In the rows, zero is written as 128.
Each path is a new rotation, seen through one point. The rows after it are directions, each followed by how far the rotation turns it, in degrees each step (0 if it stays put).
Each turn is a multiple of 5 degrees from 10 to 175, or 0.
Each row of a path follows its step; steps can be skipped.
path 1
step 0: [121 118 121 119 129 129 119 142 120 132 128 128 127 129 128 116 120 119
 165 131 139 130 124 119 126 119 123 129 137 120 125 120 122 121 145 127
 131 140 128 129 117 133]
step 1: [108 141 134 133 127 128 125 126 139 126 146 120 139 126 126 146 138 143
 138 112 136 131 125 120 127 136 124 129 133 125 130 127 138 129 146 128
 137 128 140 113 133 137]
step 2: [132 112 132 127 105 121 120 127 129 122 132 124 113 118 130 128 142 128
 133 120 126 115 128 125 122 131 125 127 127 125 143 139 131 146 136 107
 114 134 133 132 117 136]
step 3: [143 126 133 111 136 140 136 136 130 137 128 108 138 129 113 121 137 126
 130 120 123 124 126 122 118 107 126 140 124 121 135 137 139 136 141 142
 128 123 122 124 131 136]
step 4: [123 123 128 121 144 123 119 125 145 117 111 136 142 129 123 138 136 130
 129 124 124 144 128 127 121 134 115 129 120 133 147 133 143 128 133 125
 126 138 128 142 121 114]
step 5: [137 116 134 125 123 141 114 123 148 130 133 120 128 118 135 122 123 135
 133 146 109 117 134 132 122 127 118 133 134 127 128 126 138 128 121 124
 145 122 135 141 143 123]
step 6: [131 134 132 122 136 128 125 120 133 130 120 132 147 121 115 117 131 136
 140 149 153 121 131 134 126 123 139 124 139 114 118 134 133 128 129 123
 124 141 122 139 122 133]
step 7: [113 131 129 125 126 118 116 136 126 133 132 125 145 131 146 136 140 114
 127 135 142 126 148 131 131 132 108 126 124 121 119 132 146 129 119 132
 131 130 137 118 138 129]
step 8: [125 135 133 118 124 129 117 130 132 128 114 127 111 127 148 117 132 118
 137 140 126 120 125 126 116 128 121 113 136 131 133 129 121 115 148 119
 127 134 129 121 123 151]
Speeds:
[129 131 130 127 121 125 128 130 129 126 133 127 127 131 126 128 129 128
 127 127 128 132 130 129 127 126 126 127 127 127 126 122 124 126 133 130
 125 128 130 131 126 128] -> 40
[133 127 126 125 127 128 128 125 128 131 127 128 131 128 122 124 131 131
 128 125 123 129 128 125 132 130 128 128 123 129 134 129 127 128 128 127
 126 127 133 126 129 127] -> 45
[128 131 124 125 125 125 130 131 127 129 128 123 126 125 131 128 130 129
 128 121 129 128 121 123 125 131 128 129 128 129 126 128 127 131 128 125
 130 129 126 126 127 129] -> 45
[128 129 124 130 125 123 128 127 129 126 129 132 126 127 132 129 131 130
 128 129 129 125 127 132 128 128 127 128 125 131 132 128 131 126 133 127
 130 123 126 128 133 126] -> 120
[127 125 129 128 128 121 127 127 133 129 126 124 131 124 126 127 130 125
 131 130 125 128 129 128 126 128 125 132 134 125 128 130 131 126 132 127
 126 130 129 125 128 130] -> 0
path 2
step 0: [120 128 135 108 116 119 123 118 113 116 125 135 128 130 132 127 129 129
 117 128 118 126 146 126 118 124 129 127 118 125 125 128 133 128 126 130
 143 121 135 120 144 112]
step 1: [122 142 123 117 130 125 122 128 136 128 112 130 113 134 132 125 133 123
 119 110 120 133 139 142 124 128 117 120 120 133 115 128 139 130 118 127
 128 115 118 126 136 136]
step 2: [127 129 137 122 116 132 127 126 126 140 118 130 112 109 122 128 125 138
 123 134 122 135 128 135 135 122 130 127 113 127 119 138 123 131 124 117
 134 108 126 110 120 131]
step 3: [127 131 121 118 107 141 121 135 127 131 116 135 131 133 129 136 130 138
 135 130 128 138 134 131 136 133 128 117 134 120 140 146 135 130 113 122
 127 113 120 134 128 118]
step 4: [120 126 121 116 116 117 137 129 131 134 124 132 139 120 124 128 133 132
 127 111 146 141 141 135 134 112 138 126 139 137 133 128 126 127 130 113
 128 120 125 119 131 119]
step 5: [131 135 123 116 118 109 126 125 123 127 117 125 112 130 127 135 117 123
 128 126 121 143 134 115 140 127 138 132 139 147 136 126 129 134 126 140
 125 122 120 126 128 115]
step 6: [112 128 134 105 118 130 121 115 134 135 131 137 121 138 121 132 116 132
 110 122 126 133 126 131 131 133 132 145 132 133 128 121 137 119 135 126
 128 114 133 135 133 121]
step 7: [114 131 116 123 114 133 131 123 114 134 112 130 123 134 127 122 132 112
 120 118 123 132 121 129 146 120 126 122 118 129 126 122 141 131 140 134
 128 114 131 133 118 138]
step 8: [126 125 124 120 123 126 128 129 114 139 123 129 121 125 130 124 135 136
 115 129 127 134 143 121 135 138 128 120 114 122 121 131 135 128 137 121
 138 119 147 128 121 104]
Speeds:
[126 127 127 127 127 126 125 127 125 129 133 129 128 132 127 123 124 130
 131 126 130 126 133 131 133 126 124 128 131 123 129 129 131 127 127 129
 127 130 128 126 130 133] -> 120
[130 127 123 130 126 125 133 126 127 130 127 124 130 128 127 129 127 135
 130 128 133 124 126 130 126 129 132 126 129 128 130 131 129 130 127 129
 128 131 125 127 129 123] -> 65
[131 127 128 128 130 126 128 131 130 129 131 126 130 126 130 122 130 128
 127 125 129 130 136 127 127 130 131 127 128 133 123 128 130 130 128 133
 130 129 127 129 126 127] -> 95
path 3
step 0: [131 124 126 140 118 122 123 127 137 130 137 113 121 136 123 127 123 129
 122 125 114 129 122 138 113 133 134 128 126 110 123 148 134 129 122 139
 128 120 139 131 122 138]
step 1: [128 128 130 126 120 125 110 121 132 143 131 133 113 136 136 122 118 122
 124 118 130 121 136 136 133 136 141 126 123 124 141 142 134 115 141 137
 126 120 118 133 127 132]
step 2: [136 139 131 127 125 134 111 131 120 124 123 117 117 130 123 133 125 125
 141 118 129 132 130 132 138 140 144 129 119 130 123 129 130 124 129 119
 134 117 115 105 121 136]
step 3: [124 141 122 138 138 123 116 122 132 108 136 123 131 126 120 127 115 132
 137 130 128 116 138 138 118 128 143 131 128 116 111 135 123 123 126 121
 140 122 129 128 131 132]
step 4: [127 133 120 128 122 125 109 113 133 133 132 118 135 127 115 124 128 133
 113 119 126 114 124 144 129 123 131 139 116 120 122 140 128 127 144 130
 128 134 129 133 123 115]
step 5: [134 131 124 133 113 142 122 124 129 137 123 121 119 122 121 139 126 121
 120 124 110 124 126 133 127 137 134 126 123 124 122 130 136 115 139 118
 114 109 128 132 118 129]
step 6: [121 124 142 129 135 131 104 133 125 124 131 140 113 128 134 129 117 129
 127 123 125 127 135 124 127 131 143 134 125 123 112 132 131 130 142 116
 116 118 128 129 132 142]
step 7: [133 137 129 130 131 125 106 123 120 120 107 127 131 141 124 129 124 130
 120 133 125 129 129 128 123 125 141 128 106 118 116 124 120 132 135 131
 136 135 116 128 128 135]
step 8: [114 137 124 134 124 126 125 113 147 125 120 123 138 126 114 132 119 116
 126 121 111 130 126 130 112 135 143 135 119 121 125 120 131 120 131 131
 126 130 130 120 131 123]
Speeds:
[130 123 127 130 128 129 131 123 129 126 129 127 127 129 129 127 129 126
 128 126 127 133 124 126 132 127 127 128 130 124 129 131 132 123 135 129
 127 128 129 129 127 128] -> 85
path 4
step 0: [124 112 121 116 125 117 132 126 126 124 123 127 129 141 130 118 128 121
 138 125 119 126 138 133 131 121 132 122 123 129 129 130 106 132 132 142
 137 130 130 134 126 134]
step 1: [138 122 137 136 123 122 135 126 125 119 123 125 122 134 126 127 126 136
 130 117 121 127 116 124 141 132 127 136 132 117 137 117 111 134 136 127
 125 122 131 130 114 117]
step 2: [132 126 128 136 133 136 138 120 131 133 130 133 119 145 132 126 137 121
 126 123 125 129 132 136 130 129 132 129 131 129 123 143 107 124 111 134
 130 116 134 134 122 125]
step 3: [138 130 132 131 128 113 130 132 124 125 132 121 131 140 124 125 132 131
 140 120 128 129 137 143 132 118 135 138 128 129 141 126 116 127 128 129
 121 124 123 109 127 126]
step 4: [132 111 131 128 112 127 140 121 134 135 124 123 120 137 128 137 125 121
 143 124 133 137 130 125 137 119 139 126 129 129 134 133 123 127 130 124
 119 117 128 141 122 134]
step 5: [126 126 119 143 128 124 138 122 131 129 122 133 133 146 116 121 127 140
 134 126 116 122 132 129 136 111 132 126 129 134 137 123 125 129 129 139
 135 126 133 131 125 119]
step 6: [132 116 133 130 121 126 134 126 121 123 116 143 125 132 134 128 126 133
 128 127 124 139 132 127 128 127 136 138 117 109 138 129 116 122 127 141
 126 114 125 122 123 131]
step 7: [127 130 128 132 124 122 138 136 127 128 132 124 117 139 124 131 126 120
 132 136 115 131 128 139 136 131 141 130 135 137 126 127 112 122 138 135
 141 121 131 126 113 123]
step 8: [138 117 127 128 133 128 125 131 130 120 128 119 119 149 125 140 136 147
 135 125 136 123 128 124 125 123 129 129 126 125 138 133 114 129 126 134
 123 122 135 125 115 131]
Speeds:
[127 129 128 124 129 126 127 127 128 130 125 131 127 129 129 124 125 128
 134 125 126 125 128 124 127 126 126 128 130 129 124 124 131 130 130 131
 122 126 133 130 126 130] -> 80
[131 128 130 127 125 133 127 128 129 129 129 128 130 128 125 132 126 126
 128 127 123 123 132 127 126 123 125 133 128 129 130 129 122 128 130 130
 129 124 126 129 126 127] -> 0
[128 125 131 128 126 128 127 132 128 129 123 128 128 127 128 132 129 131
 128 124 130 131 123 127 123 129 127 134 128 124 129 129 130 130 124 127
 125 127 126 130 126 130] -> 155
